rotation steps, each row followed by its count of steps:
The counts run from 0 to 201.
[ 10 -35 -27 -20   5  23 -19  19  14 -47  -2 -15  52 -52  -5   1  11  11
 -16  -1  -1 -11  26  27   6  18  -9   4 -32  51 -11  -9   6  -7  12 -22
   2   6  25  -4   7  16  12  19 -23  35  30 -16  25  -8 -42] : 70
[  0 -57 -12 -15   8  10 -26  23  14 -22   1 -14  48 -33 -18  -2   6   6
 -10  13  10   2  17  28   7  13  -8  -2 -43  59 -10 -19  -1 -14   4 -19
   8  -5  19  -5  -2  25  12  16 -30  34  37  -6  27 -13 -35] : 137
[ 18 -13 -60  -2   4  42  -6  18   6 -22 -30 -31  47 -50 -12  23  20  12
  -8   2  -3   5   5   7   1   5 -11  10 -33  38 -27 -11  -3 -12   7  -6
   6  -6  40  14  23   7  10   7 -23   0  18  -1   7  31 -40] : 158
[ -6 -49 -28  -2  -1  44 -21  30  15 -27 -14  -7  59 -33 -15  14   2   6
  -2  -1 -18  12   3   9  -5  26 -19  14 -33  40   1  -2  -7   2 -12 -16
  15 -15  34   4  15  21   7  28 -35   1  41   1  30   2 -36] : 88
[ 14 -37 -39   7  -9  10 -27   5   5 -23 -14 -46  52 -32 -17  18  14   5
   5  -5   2 -10  20   3   2   2   0  -8 -34  37 -43 -14   0 -22 -23 -15
 -20  -9  53  20   6   4  21   3 -20  10  14 -27  18   9 -38] : 48
[  0 -46 -23  12 -26  18 -16   8  24 -22 -25 -21  73 -30 -30  24   3   9
   2   6   1  13  12   7  -1  12 -17 -20 -35  39 -14  -5 -11  16 -22 -16
 -18 -21  41  13  21  14  13  16 -29 -10  22 -14  23  11 -27] : 30
[  7 -32 -36  -4 -18  36 -22   7  21 -46 -14 -18  66 -41   8  20  11   2
  -9 -17 -21   7  28   5  -2  23 -16   8 -18  38  -3   6  -1   7  -8 -16
  -9   7  34   9  24   6  11  20 -23  -3  19 -26  23   1 -35] : 172
[  5 -28 -34 -16   5  32 -22  13  19 -50  -8 -20  66 -49  10   9  10  -4
  -7   2 -17  -9  33  15  15   7 -29  23 -22  46  -5   5   9   8   7 -16
   8  19  25 -11  16  17   5  16 -13  11  27  -9  20   1 -34] : 10
[ 21 -50 -31  -1 -19  16 -26  18  27 -45 -23 -16  69 -35  -3   5  -6   1
   8   3  -5  -4  20  15   0  12 -19   4 -16  24 -36  -2  -3   3 -22 -23
 -12   1  44   9  23  18  28   9 -24  -9  21 -21  24   6 -21] : 183
[ 17 -47 -14 -17  -6   4 -33  21  17 -31  -6 -33  53 -32  -3   3   3  -9
  -1  11  13  -9  30  38  15  -4 -24  -1 -25  46 -44 -18   7 -20   7 -33
 -11  14  33   1  10  14  27  -7 -16  15  30  -8  25   1  -9] : 126
[ 20 -43 -27   7 -12  41 -24  22  25 -29 -32 -15  60 -34   7  27  10  -9
 -12 -11 -12  15  12  10   2  25 -18  11 -10  20 -30   2   1  -9   2 -27
   1   6  43  13  27  15  24  13 -29 -10  32  -1  25  22 -22] : 174
[ 20 -24 -43  -1   4  41 -35  33   9 -26 -28 -22  61 -45  11  26   5 -11
  -8 -12 -11   3   8  14  -1  14 -24  28 -14  29 -32  -2   6 -10   2 -24
  10  12  41  10  17  15  19   8 -16 -11  32   1  15  23 -26] : 167
[  0 -38 -10   8 -13  24 -48   5  10 -29   1 -44  75 -31   6  28  18 -14
  -5  -3  -9   7  24  25   9   4 -22  13 -21  44 -25  -3   0  -8 -18 -22
   0  21  27   4  11  22   9   7 -13  -1  28 -22  20 -12 -21] : 111
[ 14 -45 -15   0 -11  34 -20  17  23 -36 -19 -20  70 -33   6  16  10 -13
  -8   5  -4  16  23  31   8  19 -40  18 -21  41  -7   0  -9   2   6 -26
  13  23  19  -1  24  20  13   2 -18 -15  38  -3  30  -9  -9] : 178
[ 14 -28 -32 -12 -10  18 -14  18  28 -47 -26 -26  73 -41   6   9  -4   0
  -3  11  -8   3  36  15  15   5 -42  19 -33  48  -3   4   2  23   1 -10
  -2  10  18  -6  30  27   9   8 -14  -6  23  -6  18   5 -31] : 18
[  7 -43 -40 -12   0  41   6   9  25 -31 -24  -8  56 -44 -19  10  13  24
 -19   9   2  16  17  10   5  26 -18  -1 -46  51   9  -6  -5  11  10 -16
   4 -14  28  -2  19  14   2  18 -28  13  28  -4  24   9 -38] : 79
[  8 -41 -32   1  -6  44  -6  11  18 -25 -23 -10  64 -36 -26  16   8  14
 -11  12  -6  27  13  11   6  15 -24  11 -53  48  14  -3  -9   9   0 -12
  10 -18  23   1  25  26  -4  16 -30  -3  34   3  20   1 -32] : 87
[ 20 -31 -32  -9  -6  42 -12  34  30 -25 -30 -19  60 -35  -3  20   3  -5
  -7   3  -5  15  17  21  10   7 -34  18 -19  29 -24  -3   4  -4  15 -21
   7  11  37   1  26  21  17   4 -15  -7  34  10  16  26 -13] : 16
[ -1 -29 -22  11 -15  30 -38   6  11 -31  -2 -37  76 -34  -5  33  14  -3
   3  -7 -21  -1  23  14   5  15 -21  19 -27  52 -11   2   2   6 -31 -10
  -2  10  31   7  11  19   2  16 -23  -6  23 -26  16 -12 -35] : 104
[ 16 -31 -35   8 -13  20 -32  12  13 -29 -19 -45  73 -32   1  24  11 -11
   9   2 -13  -6  21   6   5  -5 -16   9 -21  34 -41  -5   1  -6 -23  -6
 -16  11  40  11  22   9  12   1 -17 -20  17 -21  15  12 -24] : 108
[ -1 -32 -30   0  10  56 -25  14   8 -24  -7 -18  59 -43  -5  32  25  -3
 -15 -12 -17  19   8  13  -7  27 -15  16 -20  45   0   0   2  -8  -1 -19
  16   6  26   3  14  13   3  23 -20  14  30  -3  19   5 -45] : 163
[ 13 -27 -33   5  -5  27 -34  26   7 -30 -20 -37  67 -34  -1  21   3  -5
  14   0 -21  -8  12  11   5  -1 -26  29 -22  36 -37  -5   1  -4 -26  -9
   8   4  42   8  20  20   9   6 -24 -16  23 -13   9  11 -26] : 100
[ 11 -47 -21   5 -23  17 -43  12  13 -38 -12 -32  62 -29  -3  22  11  -5
  -1 -13 -11  -6  18  17  -3  12  -5  -1 -12  30 -44   1   6  -7 -18 -24
 -22  10  52  18  12  12  25  13 -19   2  21 -23  22  12 -23] : 115
[ 25 -54 -14   6 -15  26 -20  15  23 -22 -28 -26  66 -29  -5  16   4   0
  -3  25  11  19  17  31   9   1 -28  10 -35  30 -26 -12  -8   1  -2 -24
   1   9  32   3  30  26  18  -7 -28 -16  41  -1  31   6   1] : 185
[  7 -54 -10  12 -18  31 -22  -3  27 -21 -13 -21  60 -29 -12  25  27  -3
 -22   5  13  22  31  32   6  14 -16 -15 -36  45 -12  -8  -1 -12   5 -34
 -22  14  37  -1   9  15  20  11 -22  14  28 -18  30  -3 -17] : 121
[ 10 -44 -26  -4  -6  22 -36   3   8 -33  13 -33  47 -37 -12  17  25   6
 -15 -12   0 -11  18  17  -7  20   1  -8 -28  46 -29  -4   7 -25   0 -20
 -18   3  45  14   6   6  17  18 -22  31  18 -30  23   4 -32] : 55
[ 25 -27 -59 -16   5  27  -3  23  18 -38 -33 -24  49 -50 -11   8   8  19
 -10  20  12 -12  25  11   9   5 -21   8 -40  34 -20 -14   1  -4  22  -8
  -3  -3  35  -3  28  11  17   0 -22   4  21   4  16  23 -36] : 75
[ 16 -37 -36   6  -1  37 -24  12  10 -13 -17 -35  42 -39 -14  18  30   3
 -18   5  10   3  10  17   2   5  -5  -9 -35  34 -38 -21   5 -33  16 -27
 -18  10  50  13  10   2  25  -7 -17  19  20 -10  23  27 -24] : 57
[  6 -42 -30  -1 -28  22  -9  15  33 -44 -33 -20  72 -30 -18  12  -2   3
   3  -1  -9   7  27   2   0  14 -21   0 -30  34 -15   4   0  20 -14 -17
 -18  -9  39   5  31  19  11  21 -23 -11  14 -11  16  19 -32] : 22
[ 28 -38 -21   8 -17  23 -25   6  23 -18 -28 -44  64 -35  -6  23  20  -7
 -16  18  17  10  21  23  12  -5 -25  -8 -28  34 -36 -12   0 -15  11 -29
 -19  20  40  13  20   6  24  -8 -14  -3  28 -13  21  17  -8] : 117
[  7 -70  -1  14 -16  27 -21   7  23 -22 -11 -14  63 -22 -20  19  11  -2
 -10  12   0  22   5  25   7  20 -13 -11 -34  35  -9  -3  -8   0  -7 -23
  -9  -7  40   3  20  30  23  14 -29  -2  35 -12  35   1  -8] : 189
